The rows of M fall into 3 groups, and each row is roughly a mix of its group's hidden directions.
M (95 x 10):
[[ -3.1  -6.2  34.9 -17.7 -29.9   0.4 -30.7  -7.9 -26.9   5.9]
 [ 21.9  -7.1   0.8 -26.9  29.0 -25.0  11.0  -9.0  19.4  30.7]
 [-15.9  22.4   9.0 -25.2  28.1 -11.1  24.4  22.9   1.5  27.1]
 [ 11.8 -33.8  36.8  11.7  -5.8  -4.4  32.0  -6.6  -4.0  18.3]
 [-11.2  51.8 -34.7  -9.0  -3.8   4.1  -5.6   6.1   7.0   1.2]
 [-26.6 -13.1  29.9   1.0   8.5 -24.1  30.7 -13.2   7.7  25.2]
 [-16.2 -25.5 -16.0 -19.0  11.6 -37.3  10.5  -8.5  31.5   4.0]
 [  2.8   0.6  61.6 -10.2   3.8   1.1   1.8  12.2 -12.7  -3.1]
 [ -3.4  40.6  23.1 -36.9  11.5  -9.1  -3.3  15.5  -7.7  12.7]
 [ 14.1  -0.9   9.1  26.6 -21.4  26.2  13.7 -39.9   1.9  18.0]
 [ -9.5 -46.2  10.8  18.0 -31.0 -13.4   4.8 -17.4   7.0  -7.9]
 [-17.7 -20.0 -17.6   5.6 -20.1   0.5  12.7   1.4  51.2  -1.4]
 [-11.4   8.9  -6.7   6.7 -36.1  12.6 -34.1  26.4   3.1 -24.8]
 [ 11.1 -44.0  -6.0  40.6 -10.7  14.8  -5.9  -1.3  11.2  -1.4]
 [ 32.0 -21.9 -10.7   7.0  12.7 -37.7 -16.6 -25.6  -3.1   6.9]
 [-36.6  29.2 -31.3   8.8 -12.7  -9.3  14.7 -13.7  16.1   9.0]
 [-21.4  41.8 -34.4  -9.5  17.1  -4.7  18.6  -5.6   8.3   1.8]
 [  6.1   4.7 -18.6  16.5  27.1  11.0  46.1  -3.5  22.2  -8.6]
 [ -4.9  -7.2   9.5   7.1 -17.1  11.1  -5.3  30.1 -16.7 -48.9]
 [  5.7  42.3 -17.9 -29.1  13.1 -16.2   7.1  19.6  19.5  -1.3]
 [ -2.9 -31.5 -18.3  36.2  -7.3 -11.4  23.1 -16.0  23.8   8.0]
 [ -1.8 -15.1   0.1  31.7 -33.9   6.1 -20.4  18.8  29.9  12.4]
 [ -7.3  28.5 -18.3 -19.1  42.6 -14.3   3.1  19.9 -10.8  11.3]
 [-46.2 -24.5  -0.2  19.2   8.5 -10.0  11.0  28.5  -2.0   5.1]
 [-15.4   4.8  42.4 -39.7 -17.6  16.7   2.2  -4.3   0.2   0.6]
 [ 10.8 -21.9   2.7 -22.0  40.1 -29.9  16.8  18.9   0.6  -3.7]
 [ 12.5  32.0 -22.5 -15.0 -11.1  34.2 -10.1 -14.0 -10.8 -25.0]
 [ -2.9  10.6   9.5 -34.9  36.6 -29.2   8.4  -2.4 -22.4   6.7]
 [  8.2 -29.6  36.5 -11.0   0.9 -33.1   4.4 -20.0 -13.0  12.8]
 [  5.1 -18.2 -16.7  40.5  11.9 -22.1  14.3 -11.3  22.8  22.0]
 [  2.3  43.8  -4.8 -33.6  30.0   3.0   1.1  12.8  -9.3  -2.0]
 [  5.4   2.9 -37.4  15.0  30.2 -25.9   9.6   5.9  26.0  13.8]
 [ 34.3  -1.5  29.2   8.3  25.0  -4.5  12.5   0.5 -33.7  14.3]
 [-21.1  28.1 -13.1  -8.0  18.5  29.4 -19.9  30.5  11.1 -11.1]
 [ 20.2 -24.8  -4.3  33.9 -23.4  -2.5 -22.8 -24.2 -19.6  -2.7]
 [-22.3 -14.7 -27.4  22.9 -25.0  22.5 -15.9 -15.4  -6.0 -24.5]
 [  8.5  -5.7  13.3   4.3  50.2  -6.7  23.9  24.9 -13.3  -3.3]
 [ -9.9   7.5 -43.0  22.1 -16.6  18.2 -15.0   7.4  27.2 -11.0]
 [-29.7  26.7 -24.2  -7.6  -9.9  28.3 -11.4  22.8  14.1 -15.9]
 [ 14.0 -11.2 -28.0  -3.5  33.0 -20.5   9.7   7.0  31.3  22.2]
 [ -9.2 -20.2  29.5  -2.0  34.4 -16.2  29.4  20.5 -10.2   6.0]
 [ 28.9   1.4   9.4   3.1  21.0 -30.5   8.0  -2.5  -3.1  43.1]
 [  1.6 -35.7   4.9  32.8 -31.1  -3.2 -21.3  16.3  10.5  -7.3]
 [  7.3  33.0   2.8 -44.4  19.6  -0.6  -5.7  11.5 -16.0 -17.7]
 [-25.2   6.0  45.1 -26.5  -5.6  10.7  23.4  -6.8  -3.6  -8.7]
 [ -9.9   9.1  21.5 -30.4  39.5 -27.7   2.5  15.6  -9.6   2.2]
 [-13.1  -2.3 -32.5   1.2  11.3  11.4  -3.1  25.2  35.8 -28.7]
 [ -0.8  -1.2  12.5  21.2 -39.1  27.3 -13.2   2.8 -18.7 -28.8]
 [-21.8  26.6   7.2 -26.5  10.2   0.0   0.0  17.9 -28.8 -32.5]
 [ -3.3 -15.6   0.8  39.3 -39.3   3.8 -23.4  -7.7  11.4  12.0]
 [  5.5  15.7   4.1   2.4  43.4  -1.9  28.8 -12.4 -13.6  29.9]
 [ 16.5  -5.5  14.3 -31.2 -10.5 -11.0   4.6 -41.1 -28.4   3.6]
 [ -7.8 -23.6  36.5   3.2   9.9  -7.2  18.8 -26.9 -27.2  17.8]
 [ 20.4 -18.5  18.5  20.8 -35.6  20.6 -13.2  -6.0 -22.0 -18.0]
 [ -5.6 -43.1  31.7  29.2  -2.1   6.3   3.2  -9.0  -4.8  18.2]
 [  2.5 -10.1 -15.9  50.1 -25.7  20.1   0.4  -5.4  16.1  -3.5]
 [-15.8  47.8 -22.1 -12.4  11.5   9.5 -14.3  20.8 -10.6   9.4]
 [ 37.9  15.9  26.2 -29.1  16.8 -12.8   1.2   6.4 -19.7  12.0]
 [ 12.6  -7.8 -13.6  34.5 -38.0  14.7 -27.3   7.7  11.3   7.7]
 [-27.9   9.8 -19.5  -6.9  19.5 -24.0   3.5  27.1  35.2   0.6]
 [ 16.4 -20.4  -8.0   8.6  -8.8 -38.0 -17.7 -28.7  -6.4  26.8]
 [ -4.9  23.7   5.5 -26.6 -13.3  27.5  -8.9 -13.7 -31.4 -27.1]
 [ -1.5 -50.1  25.3  22.0 -20.4   6.8 -11.3  -0.8   1.2  -4.1]
 [ 14.0  39.5 -12.1 -33.4  17.6   1.1  -9.5  25.7   4.4 -11.9]
 [ -3.4  45.5  -3.4   6.7  -5.4  28.6 -18.7  28.7   9.2   0.2]
 [-28.2  -2.1  38.6 -18.4  18.8  -6.5  -3.2  25.0  -4.6 -23.7]
 [ -6.8  15.3  12.3 -11.6 -33.4  27.9 -30.0  -5.0 -28.4  -7.2]
 [ 32.9 -12.7  16.1  36.2 -20.3  14.9  13.3  -5.5   0.0  24.1]
 [ 20.9   6.7  11.2 -53.1  17.7  15.9   6.3   0.2 -14.0  -2.9]
 [-23.7  -9.3  19.1 -29.8  23.1 -36.6  13.5   4.7  -3.7  15.9]
 [ 20.2  15.6   5.3 -29.5  25.6  15.2 -18.9  33.1  -2.0 -18.6]
 [  9.6 -25.4 -27.1  -5.5   4.5  12.6  -8.5   5.0   4.3 -49.5]
 [ 17.9 -27.8  -9.6 -20.7  16.8  -8.6   7.1  13.6  16.4 -42.0]
 [-21.2 -26.3   7.5  -7.5   7.7   4.6  -1.6  -4.0 -21.9 -49.1]
 [  1.7 -13.3 -26.4  37.3   7.0   5.1   1.7  21.8  37.3  -4.9]
 [ -3.2  40.8 -30.1  -1.1  16.2 -18.5   0.0 -14.9  16.7  23.4]
 [  8.7   6.7 -13.5  36.1  -1.3  -6.6  13.6   2.8  27.3  40.6]
 [ 36.2  -8.7   0.2  16.2 -29.6   1.4  -8.3 -34.6 -11.1  18.1]
 [ -5.7  -9.5  31.8 -37.8  -3.9  10.3 -10.0 -18.7 -18.8  27.5]
 [-28.7  -4.9   4.6 -30.2  24.1 -24.9  -1.6  -2.1 -34.3  -9.1]
 [ 20.0  -9.7  36.5 -10.2  32.6  -6.0  16.3  -5.9 -23.0  19.7]
 [ -4.3  -0.4 -10.4 -30.2  39.2   6.2  29.5  21.3  12.5 -12.4]
 [ -6.5  37.2 -13.5 -15.8  43.6   2.5  17.7   8.2   3.3   9.2]
 [-17.2  18.1 -48.2 -10.9 -11.8   9.1 -17.3  -6.1  18.1 -17.1]
 [  0.7 -28.9  37.7 -16.8  -9.0 -16.2 -12.5  18.6 -22.5 -18.7]
 [ -2.9 -32.5  34.9  -8.1   5.1 -22.2  -0.7 -15.9 -31.8 -10.6]
 [ 22.5   4.3   3.7  49.6   9.3  10.1  -9.3  24.4 -10.3  16.3]
 [ -8.8  40.5 -19.6 -33.4   9.8   6.3 -21.7   1.7 -20.3   2.7]
 [ 14.1  -6.4  45.5  -4.6 -19.2  16.6  24.5 -18.6  -8.7 -15.6]
 [  6.6   5.4  -8.0  -6.0  22.4 -54.1 -13.9  -1.7  -4.5  20.6]
 [  0.7  -4.5  -3.4 -30.2  38.8 -26.9   6.5  -4.6   4.4  31.3]
 [ 22.8  33.1   6.9 -33.2  17.9   9.3 -16.2  13.4 -24.4  -6.0]
 [ 15.2  33.0 -24.6 -32.4 -10.3  14.6  -8.9 -26.7  -7.4  -9.8]
 [ -7.1  12.2 -37.8  18.9  20.9 -18.4   8.8  23.6  25.5 -13.8]
 [-25.2  -7.7 -11.0   5.9 -15.5  46.5  -7.5  21.3  -4.5 -21.4]]
Here is one row of each group, with its name. Which group are the others in?
[ -3.9  27.3 -29.3 -19.8  33.6 -17.0  10.0   6.9  23.4  11.0] : S
[-12.1   4.5   6.9  -7.2  32.1 -24.5  39.3  -1.4  19.8  20.1] : W
[-41.1 -18.2   0.1   9.2 -25.6   6.3   1.3  14.7  33.7  -9.6] : X

[-25.3  43.5   2.6  -5.1 -27.8   6.9 -20.6  -0.9 -12.3  16.7] : W
[  4.1  27.2   0.1 -42.2  14.2  -9.2  -5.4  29.4  13.7 -18.5] : W
[ 14.5 -12.7   4.3  27.9 -40.7   0.2 -22.8 -23.1 -10.0  16.3] : X
[ 14.7 -21.9  18.0   8.7 -10.5  -9.0  -0.6 -26.8 -46.1  10.5] : X
[ 10.5 -12.6  34.9  21.0  -9.3  13.3  33.3   9.4  -3.8  29.0] : X
[-15.8 -31.8  34.9  -6.2  25.6 -17.3  16.7  13.0  -7.8 -16.2] : X
[ -0.2  42.6  11.9 -36.5  -0.1  22.1  16.2   8.2  10.5   5.3] : X
[-10.4   6.1 -30.6  24.7  -7.3  -7.1 -10.9  -3.2  39.3  27.7] : S
[ -5.7 -44.1   0.8   5.5   3.8 -11.7  18.1  -2.4  35.7 -21.9] : X
